(in the rows, 128 means zero)
Rows swapped in pairs by one turn or mirror: which row each one swaps with:
fiz: [127 102 107 108 105 140 127 115  90 114 113 177 141 118 190 133 142  82
 127  86 128  99 143 128 168 132]
Taka: [132  86 146 109 107 159 105 130 130 108  82 179 113 129 149 114 167 115
 162 120 144 110 131 122 121 112]
zusus: [126 105 156 138 109 140 152 128 112  87 108 127 119 111  97 108 139  98
 126 148 124 101 148 134 154 113]
kulir: [126  89 135 109  96 128 148 152  84 131 120 175 164 134 160 111 121  96
 107 127 130  92 148 153 160 140]
masiz: [130  82 174  68 131 143 147 122 135  94 108 156 125 121 124 128 149  98
 126  90 136  96 137 141 112 137]
pibov: [122 121 128  79 115 129 143 122 121 126 108 140 110 108 152 116 100  95
 101 135 147 145 123 121 109 135]
volu: [143 109 140 113 108  97 138 131 134  99 118 149 126 106 154 151 149 144
 152 100 148  92 107 135 148 135]
tonu: [130  90 120 169  87 131 133 130 137 125 120 145 163 118 154 133 100 102
 125 113 139 101 130 104 141 119]
sukob: [104 139 114  91 126 151 127 136  91  86 117 172 141 113 153 114 132  71
 113 124 145 102 121 116 143 131]
ser: [125 107 167 131 123 141 116 115 115 139 115 154 151 121 111 132 131 106
 135 159 120 107 110 150 140 145]
misum: [126  84 130 105 108 144 105 100  97 101  90 140 130 122 135 120 134  80
 126 126 152 129 181 112 155 134]
Sim: [142  96 143 135 106 129 116 116 117 109 101 156 121 137 157 135 153 135
 138 105 155  78 146  84 138 156]
fisa: [130  81 150 162  75 135 159 123 142  98 122 137 111 118 123 137 143  90
 120 135 146 101 113 141 124 131]
Zed: [125  94  89 116 142 146 104 114 145 110 114 152 119 116 144 149 132  80
 128 125 156 104 151 122 143 131]
Fen: [132  85 136  76 144 131 134 125 104 123 115 150  98 120 145 142 158  98
 129 161 138 107 136 118 113 130]
Visi: [126 133 117  86 130 132 132  98  75  93 117 147 105 116 149 127 138 100
 127 101 119 103 122 144 126 130]
tebev: [128  95 122 102  88 141 152 149 151 115 138 174 135 119 126 137 112  93
 119 118 143  92 124 157 124  94]
zer: [137  87 160 111 133 137 128 135  92 114 121 139 173 116 176 125 118 104
 132 106 121 101 102 131 110 106]
Memug: [109  89 146 103  92 151 139 122 107 116 133 179 135 127 138 142  99 131
 126 128 171 109 131 144 121  98]
rav: [135  70 107 102  86 125 138 123  87 123 113 131 105 109 178 133 107  79
 133 129 142 109 132 131 128  99]
farom: [130 114 165  42 130 144 149 123 111 104 117 136 127 121 150 122 147 105
 131 103 132 104 130 138 142 129]
vopa: [129 125 150 107 129 136 131 144  99 139  93 132 120 120 181  91 145 102
 107 101 152 104 131 108 114 140]
sodir: [123 111 168 122 124 148 154 102 142 107  94 127 103 131 157 110 130  68
 100 120 164  89 136 128 121 144]
nuken: [122 124 155 133 116 140 124 134 143 117 119 151 149 124 140 105 120  81
 131  80 135 100 129 163 109 145]
nalab: [115 124 150  96 111 124 167 135 125 132 111 138 118 123 130 124 125  83
 103 135 191 106 129 145 122 147]
Sinom: [119  68 120 115 100 162 125 111 105  98 105 134 112 124 151 124 149  77
 103 109 124  85 173 149 142 123]
tor: [126  82 139 113 101 178 142 125  78 118 100 170 131 147 127 120 132  93
 138 105 130  84 127  98 118 132]
Buf: [128  92 143 116 134 136 134 120  91  68 115 140 160 119 163 139 126 132
 132  87 127 104 134 149 125 120]
rosi: [125  82 175  72 107 124 143 120 105 129 109 132 161 110 116 139 155  85
 129  99 143 101 134 127 149 125]
Zefev: [119  86 144 113  81 115 147 136 106 116 122 179 158 106 164 107 160  73
 105 140 138  99 139 149 123 127]
zite: [141  65 134 127 106 147 159 103 144 107  96 138 124 147 122 127 127 105
 124 113 146  67 119 161 140 120]
nifo: [128  79 169 124 148 135 134 127 153  80 114 160 138 118 164 132 144 100
 127 155 152 105 124 128 121 132]
koso: [134 106 174 152  65 140 144 121 139 108 112 137 126 121 184 124 120  89
 127 145 133  99 128 124 117 136]
gafi: [136 136 144  99 108 121 130 102 133 126  93 166 121 113 169 133 132 113
 162 123 135 124  95 110 130 127]
tane: [133 126 116 131  76 125 178 119 111 126 109 139 115 121 123 124 113  83
 142 103 122 102 149 120 149 129]
vivop: [130 110 134 146  75 135 126 106 112 116 111 103 140 119 145 134 139  88
 128 169 146 100 137 120 124 126]
ludep: [109  94 123  91 104 161 146 119 123  97 134 172 124 112 124 144 134  87
 118 144 148  97 131 171 138 102]
furi: [129  82 125  88 110 144 113 104 103  89 109 146 100 122 153 133 169 121
 144 121 139 124 134 111 140 159]
kovu: [130  95 128  88 131 131 125 130 137 163 120 130 147 114 153 132 137  98
 143 159 164 108 123 132 130 143]
ded: [128  92 183 165 116 141 127 111 137 110 105 161 124 118 150 135 132  87
 127 122 175 105 128 121 133 105]
rigo: [140  96 117 115 106 138 111 118 107  94 118 141 133 110 168 148 142 105
 146 113 115  98 156  91 171 149]
regu: [126  99 142 107 114 135 129 133  94 115 107 143 123 128 181 117 146 105
 133 121 131 115 145  75 154 166]
lerot: [139 109 130 125  99 109 166 133 148 107 111 181 145 131 134 120 136  70
 139 117 145  99 108 154 110 144]
sati: [132 112  90 144 116 137 131 142 132 118 109 132 168 117 143 112 110 101
 122 124 157 100 123 138 154 122]
bon: [153  78 152 120 103 145 128 123 122 116 128 146 132 128 118 147 134 137
 143  83 150  68 123 117 125 134]
vas: [135 111 167 136 112 111 155 124 130 101 120 142 157 113 171 119  96  82
 119 127 125 125 125 137 107 137]
nuv: [131 104 117  91  50 121 162 124  98 103 117 124 116 112 153 111 138  92
 134 133 146 104 135 130 111 123]
Zeni: [133 106 119 122 120 145 164 121 139 135 113 147 134 120 147 137 140  84
 135  68 164  95 112 138 169 128]
mazep: [120 121 161 107 107 139 127 116  89 135  97 126 138 124 194 120 142 104
 123 126 138 118 143  99 149 151]
lofo: [126  90 130 112 111 152 157 127 106 127  97 127 113 138 140 128 102 117
  97  92 156  61 123 112 138 124]
dudim: [132  89 140 117  89 158 140 135 139  95 124 178 147 139 167 132 110 107
 171 136 117 110 126 121 150 122]
Tesus: [126  95 135 175  77 143 126 123 139 123 115 122 143 123 162 131 110  96
 128 129 129 103 111 135 140 121]
zeti: [131  97 101  87 128 141 114 106 127 122 114 137 130 111 131 135 127 103
 129  77 173  93 113 126 131 119]
kefe: [129 107 147  81  75 147 134 125  94 122 117 135 134 122 130 139 145  97
 121 179 157 103 124 130 130 138]
kefu: [152  78 167 115 123  92 159 128 131 115 103 142 129 121 171 130 120 110
 142 113 153  98 118 137 168 149]
biram: [126 106 181 105  90 137 134 129 104 117 118 136 115 112 152 127 134  86
 125 117  78  98 139 117 154 122]

Visi pairs with lerot
fisa pairs with furi
rigo pairs with koso
lofo pairs with kovu
Sim pairs with vivop
Fen pairs with zite
bon pairs with kefe
nalab pairs with zeti

Rows swapped in pairs by one turn or mirror: which row each one swaps with:
Rotad: [142 151 125  97 149  93 147 157 110  94 152 179 121 130 135 117  97 165]
fip: [114 159 104  67 135  79 143 140 141  81 149 182  96 130 133 130 104 149]
zan: [122 134 121  92 162  88 169 175 123 136 152 150  97 117 138 153 122 104]
fisi: [ 95 120 115  71 142  88 131 114 184 114 124 174  80 147 152 161 114 137]
dero: [ 89 126 122  75 144  82 133 115 176 111 123 170  73 150 151 150 112 132]
Gozod: [128 107 161  92 173 104 137 125 139 115 116 204 136 116 181 128 101 134]
Tof: [101 139 149 122 168  80 151 138 122  98 118 179  80 131 143 155  99 163]
kesam: [127 105 161  82 132 120 130 156 153 151 128 178 136 141 154 167 106 139]
dupef: [ 89 129 138  87 109  96 129 158 145 128 128 158 124 129 129 154 111 122]
vog: [136 148 126 102 150  96 144 158 108  95 146 187 122 136 131 114 106 160]
Nir: [119 135 131  47 139 125 128 131 152 117 142 192 108 153 151 113 120 135]
lenuz: [122 148 147  74 161 118 144 139 138 110 134 217  89 159 159 135 112 171]
Vapap: [ 95 123 130 120 155  70 157 144 135 102 120 160  85 116 123 154 101 124]
Gef: [155 107 162  91 189 100 144 140 157 129 140 185 127 125 168 156  94 152]
tafa: [121 125 126  87 164  95 162 180 129 128 155 139 114 118 125 143 119 106]
nefo: [ 84 123 126  93 130  73 146 157 147 119 124 153 102 117 133 140 111 104]
bara: [107 142 152 118 173  77 164 141 116 102 122 183  84 126 142 154 108 159]
kobim: [143 126 152 112 158 105 141 149 121 102 140 202 132 131 163 122 101 160]
Vamo: [149 112 162  90 181 105 148 158 162 140 145 183 124 127 172 159 106 154]
paf: [128 119 143 116 162 116 144 168 141 125 146 160  85 168 155 168 125 145]
Ruza: [137 109 104  76 161  78 145 128 150  96 157 169 116 126 153 115 106  96]
Toka: [106 107 145 101 151  97 136 127 174 129 117 184  78 162 153 167 112 136]
Vez: [148 120 158  85 172  98 149 148 163 138 135 178 134 131 173 172 105 162]
Bemu: [144 110 103  89 173  73 153 129 149 101 156 158 119 126 166 117  98 111]
rigu: [159 103 150 101 185  96 157 144 157 130 145 174 120 132 170 167 103 148]
Feri: [120 114 125  61 170  84 159 128 146 133 141 170 127  92 141 147 104 103]
Depo: [137 153 113  87 146  83 161 156 117  86 154 181 111 128 135 119 102 149]
Bunod: [155  99 149  91 189  99 151 147 159 130 136 178 132 121 162 163 102 159]
dat: [116 114 158  87 132 113 130 168 165 144 121 182 124 126 165 173 117 145]
soz: [124 113 155 123 151 118 140 154 149 131 131 167  87 165 166 170 111 144]
fovo: [104 107 123  63 166  82 152 136 146 130 129 170 126  88 148 138 106 101]
vaku: [122 146 145  66 154 117 133 133 140 113 146 211 114 162 166 133 116 163]
silog: [118 135 138  63 142 131 128 131 154 111 135 214 113 154 161 125 114 150]
Nar: [100 142  97  62 144  63 145 133 152  98 137 176  91 126 129 134 116 140]
Dofu: [101 130 141 127 162  66 161 143 122 101 120 172  85 119 133 159 106 141]
Kole: [110 127 113  60 178  86 159 144 139 130 142 156 123  96 144 144 106 110]
lezur: [119 160 106  73 145  78 146 151 125  87 158 181 116 130 135 118 109 153]
kesip: [121 136 128  56 139 118 126 127 156 111 145 193 111 157 151 112 122 132]
fum: [140 103 160 106 169 102 134 135 134 106 126 208 134 123 173 128 100 142]
safa: [121 149 156  91 171 108 143 129 139 107 129 207  91 146 159 159 117 174]
fizod: [119 112 119  60 173  78 151 132 144 127 141 167 126  93 143 134  94 106]
sugi: [ 99 108 138  81 150  98 133 126 183 120 116 180  75 153 153 165 119 130]
Fumad: [122 127 146 110 164 120 144 176 136 130 149 154  91 168 141 154 123 132]
panil: [ 81 125 139  86 116  80 141 154 134 120 124 163 115 125 129 152 121 113]
Duba: [121 123 105  58 143  97 139 131 158 105 157 178 119 138 154 102 112 103]
gined: [114 124 117  64 163  78 155 142 139 137 152 163 124  86 144 145 102 102]

Dofu pairs with sugi
Toka pairs with Vapap
panil pairs with paf
safa pairs with Nar

